128 stands for zero in the data rows.
Some points, one per row:
[255  47 182   0 255  38  50 159 127 204 253 203 169 190 135   0 164 108
 178 148  44 132 134  30  77  47  20 228]
[122  77 138  51 150  82 133 172 119 129 168  78  91 112 122  89 145 129
 144 130 111 131 127 131 112  86  80 133]
[126 139 131 128 127 167 170 190 169 167 172 130 146 139 126  92 110 100
 138 115 129 151 132 141 135 101  95 129]
[101 141 150 151  91 105 120 144 117 112 139 126 149 153 154 168 168 154
 135 142 119  86 104 140 128 130 145 134]
[137 129 135 117 172 109 116 119 104 125 123 138 138 165 143 137 137 154
 169 134 132 141 115 126 111  98  96 120]
[102 156 149 187  63 130 131 137 158 157 160 152 170 130 140 174 134 135
 118 149 148 129 131 127 106 120 117  93]
[122 161 123 135  78 104 122 131 139 131 126 122 106  96 119 142 109 113
  94 120 155 126 139 175 152 175 208 154]
[134 145 124 135 163 148 146 132 109 156 116 123 112 138 142 112  98 106
 108  98 126 141  96 136 119  93  94 123]
[100  96 101  93 132 145 135 145 113 125 127 103 143 149 117  97 120  97
 141 115 105 141 131 122 125 105  92 115]
[117 159 141 161  73 132 141 129 137 103 107 122 132 120 126 147  96  88
  79 122 132 108 145 157 140 165 191 142]
[193  83 128  42 213 189 114 177 134 169 230 164 160 164 135  64 188 133
 189 138  49 139 137  76 132 109  69 208]
[100  74 130  73 128  79 139 140 140 125 101 109 125 124 144 137 129 123
 120  76  95  99  93 137 133  86 106 129]
[145 184  65 119 113 138  99  80  80  99  49 117  90 133 142 159 134 160
 148 123 158 105  68 142 141 137 177 145]
[132  75 113  39 171  96 121 178 168 160 162 121 133 117 112  66 116  95
 122 105  90 141 127 140 143 117  88 139]
[146 163 121 168 138 165 137 118  98 133 121 139 136 169 141 161 152 172
 187 144 148 146 125 139 144 138 128 136]
[255 102  58  35 233 131  97 115 124 208 192 255 207 255 162  88 155 155
 191 117 102 133 102  89 146 136 104 186]
[ 98 155 127 179 111 174 157 124 132 150 126 137 132 145 131 168 143 141
 119 120 133 112  99 126 117 106 113  98]
[ 71 119 123 138  41 129 130 120 130 100 123  86 136 108 147 154 140 141
 115 133 126 122 118 111  95 117 114  85]
[103 161 130 145 127 147 138 126 127 138 116 136 144 167 154 151 112 129
 106 110 144 149 145 173 148 140 146 102]
[ 54 129 134 189  48 140 138 117 144  83 104 108 115  73 141 179 121 119
  80 109 133  87 123 124 124 144 171 101]
[102 127 122 116  74  98 145 153 169 141 151 128 176 146 129 135 102  88
 103 115 124 124 138 133 117 136 146 100]
[182 153  86 117 153 190 121 105  84 154 116 158 149 213 176 144 170 153
 181 112 105 126  88  62  96  90  72 160]
[ 81 145 116 193  83 128 148 121 143 104 108 104  93  90 119 167 126 137
 105 132 169 124 130 123 119 132 134  72]
[255  14 121   0 255  59  55 153 141 239 255 255 187 255 169   0 172 140
 209 152  49 167 158   8 125  97  17 231]
[118 122 144 124 149 142 123 103  83  80  85  87 118 128 134 138 150 143
 181 148 126 137 141 158 144 116 121 141]
[127 135 118  90 120  83  86 115 121 145 141 163 156 161 176 176 171 161
 184 146 122 121 105 129 124 125 122 122]
[113 129 155 119  91  65 123 133 146 141 148 112 139 107 108 121 116 130
 139 132 113 109 102 151 143 150 162 138]
[ 65 107 116 150  48 107 138 118 141  96  91  74  96  66  94 132 109 112
  81 121 144 109 140 151 138 134 144  81]
[142 125 103 113 121 128 105 133 116 117 122 110 100  82  82  61  91 118
 141 127 120 139 113 154 158 152 129 164]
[ 33 146 147 235   7 177 176 108 168  95  90  86  87  47  97 196 110 127
  25 112 142  93 133 118  98 166 192  72]
[103 148 137 155  66  78 107 112 104 120 125 117 146 139 137 160 130 113
  96 129 125  90 115 146 121 137 163 118]
[ 64 155 169 219  14 122 115  60  89  30  55  57  86  55 107 162 106 107
  47 140 183 132 175 142 119 146 171  83]
[156 110 117  91 140 109 102 128 101 126 144 106 124 144 105  62 129 142
 187 155 143 173 149 110 133 115  90 148]
[ 92 174 163 218  59 150 129  89 146  81 103 127 129  88 121 182 114 130
  87 174 195 167 193 191 157 201 208 124]
[ 75 144 130 195  27 144 134 112 135 105 126 131 123 100 109 150  93  98
  59 126 164 140 187 164 157 182 194 108]
[135 109 116  97 159  98 121 147 146 163 156 147 146 123 134 116 114 110
 137 103  94 116 114 125 125 106 107 123]
[ 95 116 126  87  81  74 116 140 133 126 109 111 115 135 145 161 149 152
 151 141 160 149 129 160 141 127 135 120]
[ 74 166 169 250  96 209 179 142 134  76  74  79  87  75 109 168 128 112
  81 106 117  98 140 115 115 131 145  98]
[113 124 120 130 161 125 116 113  95 115 119 127 144 137 139 125 112 115
 128  98 104 127 121 147 149 128 108  95]
[255  69 129  43 255  82  84 105 104 179 203 227 175 255 162  59 155 146
 207 133  90 164 131  53 120  91  27 156]
[107 158 183 169  90 108 140 120 156 107 101  82 121  93 121 163 135 155
 138 158 141 107 102 103 104 137 147 101]
[123  86 142  69 200  74 128 156 159 138 126 113 142 130 170 166 179 159
 163 149  94 121  97 145 116 109 106 136]
[255 110 152  24 255 119  63 115  96 171 203 224 187 255 165  50 163 129
 202 140  58 133 110   0  91  97  54 235]
[ 22 127 152 245   1 167 149  81 160  79  84 101  80   9  51 141  68  76
   0 111 156  86 144 127 107 155 187  70]
[133 148 145 124 126 121 135 123 129 125 120 127 161 162 137 137 124 124
 147 136 148 133 124 135 139 135 151 142]
[ 78 129 108 154  65 148 157 142 134 130 111  89  87  66  81 110  96 114
 108 132 158 140 133 132 117 134 131  97]
[110 104 112  95 155 118 134 135 137 124 131 131 134 141 128 116 125 147
 173 170 178 184 164 178 161 125 114 112]
[123 139 102 153 107 148 135  92 112 142 142 185 156 174 146 150 107 126
 123 104 131 117  80 149 163 142 152 139]
[109 119 124  99 135  92 119 152 135 142 115  95 109 131 125 124 152 144
 134 123 121 114 107 145 117 105 106 107]
[ 78 166 141 219  94 223 191 114 156 113  69 116  80  70 117 189 112 125
  58  99 140  78 121 119 121 160 199  85]
[ 57 153 140 224  50 146 137  67 105  50  65  77  94  58 112 180 135 148
  84 131 149  89 117 121  96 143 156  71]
[ 58 116  91 167  53 132 140  96 128 126 119 126 133  97 150 197 139 155
 115 132 149 108 104 105 103 134 149  61]
[ 65 124 149 177  50  88 120 131 130 103 117 108 108  87 129 141 103 118
  85 130 147 108 137 142 119 123 143  86]
[127 115 114  85  83 111 104 129 113 134 158 121 162 156 158 139 171 151
 184 140 112 124 105  84  94  71  71 130]
[118 144 126 124 112 158 163 168 167 179 169 124 121 130 115 102 101 109
 101  85  80 104 114 128 129 135 145 119]
[ 20 115 131 183   6 108 115  52  95  57  66  72  77  56  78 158 106 128
  58 145 189 121 175 156 113 135 166  46]
[103 110 128 114  80 128 108 119  83  95 112  97 129 135 139 126 149 145
 174 135 119 133 119 127 137 118 122 148]
[ 64 137 119 192  75 166 126  87 116 104  90 127  85  91 100 144 108 107
  77 123 172 113 135 156 135 128 157  93]
[ 83 159 137 185  20 128 124  75 127  66  66  77  79  47  93 166 121 131
  83 127 165 102 127 108 107 148 175  86]
[ 99 151 126 184 134 187 201 177 171 164 141 139 147 158 162 180 142 146
 130 120 162 145 144 174 160 136 149 117]
[105 123 105 129  38 133 117 138 113 110 118 121 126 124 127 106  90 108
 119 110 117 143 163 139 143 142 138 114]
[115 156  96 169 123 150 158 114 125 127 111 151 142 151 142 155  92 110
 113  62 120 120 100 144 148 146 138 109]
[ 81 119 125 152  76 141 113 121 100 126 125 139 149 139 113 133 131 135
 153 146 155 142 161 148 128  99 103  79]
[ 63 130 153 194  64 133 159 168 187 150 143 118 114  79 107 147  91  93
  50 115 150 126 157 177 149 157 172  98]
[ 99 150 156 212  95 164 156 104 116 103 113 125 116  99 132 165 123 143
 106 121 133 115 126 135 124 128 149 102]
[197 102 109  71 222 150 119 157 141 170 163 180 158 185 142  82 109  93
 133  96  81 160 144 122 151 128  88 167]
[ 70 112 103 159  38 137 173 164 162 128 137 105 133 103 135 160 129 124
  88 122 122 112 132 138 115 143 135  93]
[104  74 125  52 167  67 121 153 154 161 147 122 149 135 127 122 161 149
 167 161 133 145 134 137 118  94  77 112]
[105 136 124 118 109 127 128 143 135 137 143 142 182 175 177 176 171 164
 162 145 133 120  93 131 121 111 121 123]
[ 64 137 125 197  56 145 149  94 141  88 101 106 106  43  80 123  63  81
  42 110 152 111 137 139 122 166 185  85]
[113 106 118  67 185 112 117  92 120 172 150 190 148 174 150 132 130 133
 131 115 107 115  87 148 134 105 115 132]
[ 97 126 148 127  75 105 127 105 118  90  98 106  99 110 134 135 102 117
  96 106 136 113 105 137 135 137 164 134]
[158 155 128 126 165 138 125 119  95 124 110 108  87 126 106  84 110 134
 135 126 134 127  94 133 123 113 128 150]
[116 160 156 149  76 129 131 150 122  89 112  83 130 124 152 150 156 134
 119 140 123  92 104 120  93 116 143 137]
[194 139 116  72 175  83 100 134 116 160 162 172 156 158 123  93 112 116
 177 159 133 151 136 129 124 137 139 172]
[133 115 138  85 178 139 104 164 124 143 167 122 104 133 115  93 148 132
 157 125  96 135 117 121 137 111  86 138]
[245 149 114 122 252 162  97  96  79 135 107 177 137 201 143 102 151 145
 174 135 121 152 132 103 145 127  94 166]
[142 100 117  26 145  67 105 135 127 121 111 118 154 144 157 145 157 147
 167 145 127 130 118 146 141 127 153 172]
[  3 103 131 216   0 155 166  85 139  70  74  83  74  13  56 175  82 116
  42 155 176 122 159 138 113 165 194  61]
[255 165 140  86 198 117  97 123 134 175 181 215 184 234 161  96 141 145
 171 127 127 180 158 140 176 172 137 226]
[213 127 104  88 209 133  99 151 105 149 128 150 126 129 146 108 138 129
 151 133 103 150 129 130 138 123 113 161]
[ 67 143 158 214  85 158 162  99 150  82  70  91  76  33  81 156  83 100
  55 108 130  95 126 104  98 128 145  51]
[ 93 121 117 115  75 104 133 154 112 105 145  99 135 143 147 128 121 116
 113 104 115 115 127 152 144 140 155 123]
[192 158 112 117 194 133 103 122  95 139 112 139 128 141 148 120 135 148
 145 137 134 152 103 144 132  92 100 145]
[158 209 113 168 165 188 164 141 113 149 105 161 137 153 191 184 126 128
 141  95 134 132  85 155 146 142 158 157]
[147 168  76 141 151 145  95  94  66  94  86 140 120 144 144 139 126 140
 152 131 153 138 102 149 148 134 130 132]
[ 97 106 105  84 118 102 118 105 116 119 135 114 125 134 128 109 118 133
 151 108 132 136 109 149 143 132 126 118]
[146  84 113  60 129 116  63 124  68 120 165 127 119 143 136  90 165 162
 225 165 126 184 187 145 184 138 105 161]
[148 155 112 123 162 141 103 121 112 149 144 162 136 152 119 107 124 138
 161 138 143 145 123 138 134 136 116 154]
[ 57 120 121 198  52 163 178 146 155  87  82  59  58  38  61 132 101 128
  96 162 186 132 167 138 112 131 149  61]
[ 86 155 140 153 109 125 148 140 158 134 125 110 135 126 134 132  93  93
  60  70 104  86 100 132 116 145 145  95]
[255  43 160   0 255  52  93 178 176 233 228 228 175 199 169  31 147 111
 159 139  73 172 155  74  96  68  27 189]
[ 94 151 131 164  54 124 110  85  82  90 113  96 121 132 128 161 152 164
 144 147 153 141 148 149 133 147 136 111]
[ 85 163 148 190 107 132 121  95  98  62  79  91 111  96 133 159 133 139
 110 123 170 137 151 172 144 139 144 101]
[169 214 110 175 183 189 123 117  93 111  51 123  60 105 136 140 113 139
 136 123 176 169 143 215 198 177 182 164]
[162 168  88 100  81 127  90  94 106 134 118 149 154 178 151 121 122 125
 158  94 121 136 122 113 135 127 124 155]
[121 106 119  89 116  91 133 157 151 130 141 118 156 157 152 156 171 151
 168 169 148 140 135 147 138 124 119 119]
[ 64 111 125 158   9 110 137 123 140 108 120  74  92  67  94 138 110 131
  97 128 120 104 116 117 115 129 134 101]
[ 98 167 168 192  81 152 151 126 131 122 123 130 116 112 108 128  93 125
  89 121 132  93  83 120 102 130 159 137]
[240  89  99  45 255 120 113 135 131 194 167 171 133 180 127  52 165 128
 167 137 117 151 132  99 129  99  75 152]
[ 65 118 113 162  14  96 131  89 125  80  87  76 102  74 114 171 121 133
  92 122 142  98 113 113 134 164 172  97]
[ 60 127 127 176  41 131 142  80 150 110  86  96  70  33  68 152  96 138
  77 124 147  97 112 149 135 143 178  88]
[255 189 112 133 255 218 110 109 112 171 137 226 148 211 156  93 127 128
 176  85 106 139  91  88 150 115 108 183]
[166 122  90  82 131 116 108  97  97 152 142 179 175 207 139 128 153 159
 191 151 131 143 121 120 134 134 107 158]
[145 125 134 108 172 122 137 141  94 101  92  86 124 156 165 155 190 174
 166 137 136 133 129 148 141 120 127 149]
10 more points follow, each with its number after it:
[ 69 160 171 184  31  97 123  89 122  74  91  81 113  89 124 172 111 121
  87 144 179 130 156 141 106 149 190 117] 0
[ 70 128 136 190  46 154 143 110 141  75  79  68  59  20  82 125  86 104
  70 112 124 113 140 140 134 155 157  88] 1
[118 170 160 162  67 117 107  70  82  87  97 116 147 146 140 157 111 118
 108 111 111 104 112 133 128 156 168 138] 2
[ 38 121 126 221  86 153 156  93 101  55  62  97  81  68  93 160  91 108
  55 129 175 107 115 120  97 118 138  60] 3
[125 162 147 120  99 116 138 145 129 119 106  79 104 110 129 127 126 119
 120  95 104 107 100 123 111 108 131 126] 4
[127 170 150 163 129 127 126 110 106 119 135 129 155 165 168 162 158 165
 146 114 108 109  94 143 126 128 123 136] 5
[144 159 121 127  99  83  88 116  86 107 120 115 136 127 174 158 152 158
 148 116 126 122 120 143 133 139 147 123] 6
[ 85 137 124 113  88  90 100 111 112 121 131 121 130 133 120 117 103 114
 124 137 144 154 147 166 123 116 110  98] 7
[ 13  90  93 178   0 122 123  73 126  66  69  87  63  36  86 182  93 118
  43 109 115  81 112 102  98 143 148  46] 8
[122  72  88  73 158 183 155 203 161 172 195 130 157 151 133 119 203 159
 213 153  79 133 129  79 118 105  62 148] 9
Which of these numbered points is nearest to each point below, looking only along the 2 directions in which the first points spread most? Its number follows each.
[214  34 117   0 255  75 111 169 137 192 207 171 161 188 139  38 163 131
 189 169  76 163 161  87 127 106  54 199] > 9
[165 188 106 165 125 174 130 108  78 140  87 136 132 178 151 149 133 162
 164 119 165 143 107 127 137 124 131 157] > 5
[128 133 155 107 113 113 131 156 151 140 144  96 120  84  98  90 123 120
 154 127 106 135 124 132 121  97 105 150] > 7
[ 51 124 137 238  41 134 142  99 136  80 102  84  92  53  77 135  97 110
  64 140 176 119 158 124 121 147 137  50] > 1
[145  64 107  36 186 164 114 176 130 167 201 160 162 170 149  83 175 134
 175 132  63 107 105  66  97  72  59 167] > 9
[108 133 103 128 137 114 103  88  71  89 102 100 118 124 132 121 125 131
 169 128 145 161 134 154 140 123 105 103] > 6
[ 82 136 153 175  62 159 145 116 143 112  84  96 122  87  95 147  98  89
  59 108 127 117 161 170 164 166 170 108] > 0
[ 15 105 134 215   5 132 160  99 160  80  89  84  90  37  88 170  91  92
   4 105 143  92 162 132 112 164 180  31] > 8
[ 95 152 120 188 117 160 116  53  93 100  70 146  97 115 105 154 114 133
 106 120 160 111  80 166 140 129 150 110] > 2
[180 173 140 166 175 151 131 128 123 173 162 201 161 204 161 150 134 137
 153 115 116 111  96 135 152 141 149 176] > 5
[152 166  88 140 164 177 127 110  60 109  99 143 138 209 176 157 149 142
 151 112 120 117  79 102 104  97 116 139] > 5
[ 52 131 145 208  60 132 148 124 163  72  93  98  76  31  77 153  94 120
  91 158 188 123 151 111 102 129 146  53] > 1
[156  34  57   1 163 133  96 155 108 163 191 150 152 193 143  76 168 150
 186 142  73 155 157  92 132 100  42 132] > 9
[ 24 137 167 255  84 202 188 123 143  61  44  62  42  12 109 188 120 138
  71 123 178 108 148 146 117 132 166  51] > 3
[  0  95  64 181  15 154 159  99 152  79  72 104  84  24  75 168  70  86
  14 107 143  87 150 130 123 175 173  26] > 8
[123 132 108 119 103 101 110 106  77 108 115 103 115 146 153 144 147 166
 162 118 123 129 119 149 147 138 131 136] > 6
[110 103 135  74 112  82 112 134 129 111 113  79 100  93 136 126 151 156
 167 139 130 131 124 144 132 105 112 117] > 7
[135 136 123 122 121 140 139 127 119 116 116 109  99 119 119 121 112 124
 151 111 127 134 131 153 149 134 144 147] > 6
[138 144  89  99 143 142 139 145 117 125 107 135 143 166 206 189 161 161
 149 113 113 120  88 140 132 138 170 145] > 5
[151 165 120 136 156 124 108  96  75 126 108 132 123 160 144 132 136 148
 156 116 145 139 107 149 151 129 124 135] > 5
[111 148 149 139 129 127  97 117 106 101 101 112 135 144 148 154 148 148
 168 128 125 123 113 114 105  90  96 110] > 6
[146 165  87 128 113 159 120  88 104 154 118 173 169 195 154 142 133 132
 160 117 160 156 124 157 151 145 128 135] > 5
[ 31  97 124 220  41 151 169 101 122  70  78  72  75  39  73 169 106 129
  97 166 178 138 152 133 111 139 147  67] > 1
[ 47 113  94 157  42 122 153 125 136  93  77  83  84  38 102 141  76 100
  48 134 192 141 167 161 128 147 175  52] > 1
[131 147 156 152 133 144 108 109  87 100 113  92 110 117 102 104 131 152
 186 152 129 153 134 131 134 110  90 130] > 6
[134 153 116 136 179 162 141 112 120 129 104 143 149 178 182 170 148 151
 164 109 137 160 127 159 159 124 109 116] > 5
[ 93 146 153 212  66 166 170 139 162 112 119 119 128  86  97 134  73  90
  57 122 158 133 150 130 127 149 167 107] > 0
[ 82 165 143 216  44 137 139  97 156 117 126 131 126  67 100 148  80  88
  57 122 163 120 136 126 111 145 166 106] > 0
[ 43 116 122 221  25 163 177 120 167 125 114 116  99  59  67 162  99 128
  85 148 178 125 149 112 106 148 152  67] > 1
[ 29 108 118 190  26 142 146 112 133  82  91 102 100  79  99 146  95 129
  85 154 203 138 143 108  95 111 130  58] > 1
[ 61 146 140 208  26 117 146 106 147  97 101  94  94  44  89 152  89 124
  71 139 171 126 131 133 102 131 151  93] > 1
[166  76 136  41 203 106 110 165 147 154 169 132 146 143 115  87 165 138
 168 161 102 161 138 104 122  94  62 161] > 9
[102 143 141 137 119 115 124 141 111  95  97  74 104 110 133 135 150 149
 144 150 145 138 133 167 146 125 128 108] > 4
[122 143 144 140 111 108 152 166 151 115 113  80 121 100 121 100 100  79
 112 107 152 155 170 180 167 149 144 134] > 4
[ 55 119 114 173  24 121 127  88 136  92 111 116 105  61 101 146  89  84
  33  99 133  99 138 148 125 162 166  81] > 1
[153 161  94 134 144 145 136 125 111 122 104 117 135 172 139 136 117 111
 124  58  99 125 116 143 160 149 127 117] > 5
[ 50 128 127 206  42 152 168 107 157  93  91  89  89  37  82 148  85  99
  54 115 165 110 131 126 110 129 153  75] > 1
[242  47 154   0 255  89  99 164 154 205 194 190 133 172 115  19 129 100
 150 118  46 131 124  60 111  92  44 191] > 9
[104 102 105 100 104 105  96 123  91 103 113  80 118 110 123 110 140 119
 118  96  69 110 124 150 139 115  94 117] > 7
[ 86 165 192 224 103 159 182 136 153 107 112  84 109  64  89 140 100 122
  99 144 139 120 144 127 108 146 161  88] > 0
[115 188 137 190 106 176 134 105 141 110  96 128 115 108 120 150  93  88
  73  94 132 124 129 149 142 156 159 121] > 2
[163  99  71  27 136  80 100 160 131 153 160 149 131 151 124  92 145 133
 170 139 109 123 100  99 110 117 107 179] > 9
[127 151 136 115  57  95 116 113 116 100 101  83 136 120 128 148 112 108
 107 114 118 124 113 133 138 145 162 158] > 4
[158 176 147 140 176 121 117 116 116 135 132 163 148 161 166 161 142 125
 145 114 127 130 124 156 151 134 147 151] > 5
[111 123 154 105 103  65 104 120 134 106 117 106 134 128 134 128 123 137
 135 115 122 119  96 132 125 113 132 120] > 7
[ 81 190 186 255  78 176 145  98 149  94  66  90  67  20  67 155  96 111
  49 105 152 109 159 148 147 175 178  76] > 3
[137 154 140 187 101 148 165 110 113  96  99  91 121 100 120 128 112 119
 129 126 151 142 142 160 153 167 162 157] > 2
[104 149 126 152 114 139 164 179 153 147 147 135 149 134 144 132 107 106
  96 112 146 103 121 145 123 126 154 106] > 4
[ 27 119 150 242  29 161 185 134 166  73  75  68  41  11  70 156  75 115
  34 134 159 102 159 126 115 160 183  53] > 8
[137 166 105 140 140 150  97 122 108 145 124 142 133 130 126 152 163 165
 208 162 156 148 125 135 146 137 129 142] > 5
[105 149 127 167 105 149 144 144 133 140 132 131 127 135 135 164 165 175
 157 137 122  91  98 112 120 128 127 100] > 6
[ 59 123 166 207 110 186 203 169 147 123 142  82 123  96 106 122 107 110
  77 114 136 127 150 147 126 140 139  85] > 0
[142 140 144 115  90 117 136 164 143 145 152 132 153 154 131 139 145 153
 157 155 143 145 136 146 144 118 144 147] > 6
[ 34 133 166 255  29 169 186  87 165  89 113 112  84  40  59 150  57  81
  12 113 163 104 142 113 103 132 172  63] > 8
Here are 10 other points, each followed by its number:
[128 167 153 175  57 145 156 157 150 142 145 129 165 152 139 146 112 103
  86 124 128 131 136 130 111 134 133 140] 0
[ 83 155 151 170  76 126 147 134 141 126 111 118 118 101 107 121  68  88
  52  92 120  85  94  97  63  83 124  73] 1
[255  29 139   0 255  79 100 228 178 250 255 218 158 197 138   0 177 140
 202 155  33 148 156  41 121 117  59 254] 2
[130 181 202 217  93 152 166 139 154 110 129 107 134  98 134 175 159 168
 140 179 184 138 142 118 110 118 152 113] 3
[180 162 100  83 138 130  79 115  63 120 133 143 124 158 147 116 146 129
 147 125  94 122 125 152 160 170 167 203] 4
[158  90 124  43 171  74  85 110 122 150 182 171 186 191 147  88 135 118
 159 134 107 143 161 116 135 128 107 132] 5
[ 71 158 131 244  36 161 146  72 137  96  84 117 110  37  54 155  68  88
  29 116 146  92 129 120 118 179 193  86] 6
[165 114  89  72 198 105  97 120  91  98  84 119 107 151 142 118 134 132
 169 142 137 155 134 130 133 124 113 131] 7
[ 73 122 122 185  52 150 130  77 102  63  70  75  82  62  84 143  92 103
  61  87 106  94 118 140 152 169 175 119] 8
[149 109 118  66 169  82 114 130 118 163 158 146 155 172 166 144 155 109
 122  90  80 112 116 144 128 115 116 146] 9
Which of these numbered points is nearest to each point below, looking only along the 2 directions in which the first points spread most? Its number follows each.
[255   0 110   0 255   0  79 203 175 239 254 198 156 181 125   0 166 100
 198 152   0 148 174  12 102  65   0 217] > 2
[255   0 109   0 255  26  61 190 169 249 253 223 140 188 119   0 165 126
 212 151  20 152 164   0  96  83   0 211] > 2
[154 106 111  61 178 120 111 145 124 140 126 113 138 135 114  95 143 125
 186 159 136 171 150 126 142 115  89 145] > 9
[ 73 163 193 255  50 152 176  99 146  83  76  64  55  17  67 161  96 134
  58 130 174 128 164 152 143 185 200 103] > 6
[113 129 160 139 163 141 136 158 114 127 168 157 175 208 175 153 158 153
 163 128 112 126 113 126 122  83  81 118] > 7
[ 59 132 134 201  53 153 160 120 159 109 104 102  91  61  99 165 109 130
  79 146 178 137 164 166 138 155 180  87] > 8
[109 139 117 126 112 111 118 137 118 133 113 102 123 135 129 132 142 149
 143 118 130 112  91 113 123 121 129 102] > 0
[255   0  94   0 255  35  41 188 152 255 255 255 184 252 164   0 217 153
 238 162   0 137 150   0  81  77   0 255] > 2
[255  20  98   0 255 169  58 192 118 255 255 255 170 255 157   0 230 190
 255 231  50 200 197   0 116 103   0 255] > 2
[ 70 183 168 252   1 137 157 107 152  69  84  96  80  33  91 194  99 115
  31 133 187 127 195 175 150 203 228 110] > 6
[ 46 130 116 190  46 186 170 138 169 134 103 138  96  83 110 171 104 112
  86 140 183 136 178 159 122 148 174  77] > 8
[146 116 115  97 169 102 114 135 105 150 151 136 146 164 172 152 180 180
 180 127 134 115 101 136 159 126 131 142] > 7
[141 136 105 118 126 102  99  87  92 136 129 165 139 204 155 137 128 140
 160 104 122 159 118 129 125 112  69 116] > 7
[255  66 118   0 255 100  69 145 145 244 255 255 187 255 151  27 172 161
 217 147  67 153 123  35 131 100  41 223] > 2
[ 75 127 126 149  69 110 138 139 138 114 118  95 107  93 101 128 112 112
  96 132 143 110 130 132 112 129 144  92] > 1
[224  91 123  48 219  54  81 130 113 151 188 167 160 180 133  69 142 125
 173 128  68 136 135  86 116 125  61 178] > 5
[172 156 135 128 166 154 130 161 136 159 162 152 145 158 151 107 140 116
 133  92  95 111  97 112 139 118 120 165] > 7
[ 37 146 178 255  27 181 171  94 176 103 105 120  81  21  73 176  87 114
  50 142 183 112 151 133 115 156 206  90] > 6
[ 56 131 148 195  60 132 142 136 132 106 148 121 150 117 128 150 109 114
  82 121 114 105 139 120 101 118 123  59] > 1
[ 96 146 182 179  82 122 166 167 162  96 120  73  91  50  90 120 101 121
 111 152 140 103 118 106  89 114 151  95] > 1
[140 123 109  91 160 124 127 160 115 158 169 150 156 157 154  99 108  87
 123  90  88 128 113 117 110  93  84 141] > 9
[161 135 120  79 157 117 116 130 114 133 115 138 142 171 167 138 156 140
 141 121 126 122 104 132 130 105 130 154] > 7
[ 49 152 172 255   0 131 151  49 134  67  88  79  69  24  73 168  99 135
  41 136 199 116 181 143 135 187 209  81] > 6
[121 138 162 129 113  94 133 131 143 109 116 115 154 115 151 153 129 135
 129 108 110 107 100 130 114 105 134 118] > 0
[ 76 132 131 151  77 136 152 161 153 154 131 127 148 153 165 184 137 139
 112 147 164 159 148 175 123 110 119 103] > 0
[154 133 113  95  97  87  79 107 101 113 120 112 139 139 142 135 160 157
 193 163 136 139 140 150 146 156 125 150] > 7
[255  11 123   0 255  30  95 176 175 233 240 191 136 174 114  11 162 143
 186 170  65 179 184  99 165 154  75 228] > 2
[255  72 119   0 255 127  86 163 154 207 238 207 177 220 102   0 161 156
 219 188  78 178 158  28 104 104  36 212] > 2
[174  76  91  38 226  86  98  97 108 165 150 169 128 177 162  77 131 137
 159  97 103 114  83  97 124  97  87 128] > 5
[136 155 161 128  81  99 110 127 110  89 131 104 162 145 170 142 131 111
 113 102 111 112 116 132 127 113 146 147] > 0
[255  44 119   0 255  54  84 166 170 222 234 255 166 206 163  47 159 128
 172 158  60 143 135  87 121 112  74 197] > 2
[ 83 149 123 144  95 143 125 134 122 126 134  92 147 139 134 133 152 133
 145 149 149 144 147 126 104 117 115  84] > 0
[135 198 146 212 106 181 155  96 124 104  90 145 136 142 122 176 130 132
 114 117 173 128 123 139 133 146 171 135] > 3
[133  64  73  13 160  75 106 115 102 132 125 129 136 167 160 122 165 151
 182 170 169 173 160 172 154 140 137 144] > 9
[107 182 177 188  71  96 122 108 131  96 117 106 148 139 171 188 141 140
  93 151 181 149 175 167 131 155 174 116] > 3
[128 111  98  91 158 125 149 180 165 164 165 147 160 155 153 142 164 139
 177 124 113 109 113 110 118  98 110 120] > 9
[172 130 179  67 202  53  95 120 125 114 141 111 142 141 141  95 127 117
 137 141 121 166 156 160 144 129 118 168] > 9
[ 60 159 145 239  78 176 171 124 157 124 116 111  92  72 110 178 124 130
  61  97 119  89 114 122 104 160 152  76] > 8
[126 115 153  99 188 114 155 195 164 164 172 138 157 148 137 122 146 127
 163 145 107 128 120 130 118 111 102 149] > 9
[167 170 130 145 176 176 127 103  89 125 120 135 136 152 118  99 122 141
 190 128 151 155 133 128 157 142 136 151] > 4
[ 55 140 140 205  45 139 139  82 156  77  94  91 113  53 123 176 120 124
  56 118 175 142 185 190 175 200 187  79] > 6
[ 54 140 134 214  71 166 159 108 132  92  92 103  96  74 120 173 120 122
  75 119 136 104 143 152 136 153 153  83] > 8
[  0 125 162 255   3 194 191 117 210 105  99 127 121  33  79 201  78  90
   0 113 151  62 138 106  94 156 204  39] > 6
[ 77 125 138 158  23 104 156 141 160 123 119 106 127 103 132 177 121 112
  51 105 114  90 130 118 100 133 154  91] > 1
[ 86 147  96 167  82 167 139  96 109 115  99 135 132 112 115 132  97 112
  83 103 150 115 146 164 154 164 171  98] > 3
[154 109 104  91 174  95  89 118 118 154 146 164 159 184 151 136 153 140
 148  98  95 115 109 110 122 105  76 109] > 9
[119 163 134 144  98 107 148 143 168 151 162 159 143 125 126 135  95 120
 100 104 132  97  81 123 108 120 156 126] > 0
[ 93 160 136 171  32 108 129  98 130  71  73  72  82  60 104 162 114 121
  58 116 143 117 158 170 138 169 186 109] > 8
[ 49 145 148 225  77 172 139  67 121 101  98 120 112  94  89 170 119 120
  73 110 129  94 126 147 122 145 151  81] > 8
[153 145 130 139 159 166 143 127 123 137 155 154 167 194 149 117 133 134
 167 125 148 155 136 154 191 159 136 160] > 4
[  0  96 129 194  25 145 145  98 122  69  83 100 106  80 105 174  86  96
  29 116 146 119 145 146 113 132 143  41] > 6
[130 106 157  86 172 100 123 144 142 134 136 120 148 144 159 131 150 134
 159 134 107 145 128 136 123 101  88 142] > 9
[ 91 165 178 202  93 153 136 104 109  85  95 106 120 103 126 153 118 140
 119 139 141 118 120 140 124 144 150 122] > 3
[ 39 125 134 192  49 144 150  95 162  72  75  75  52  24  68 146  89 120
  68 143 192 148 156 138 113 145 153  44] > 6
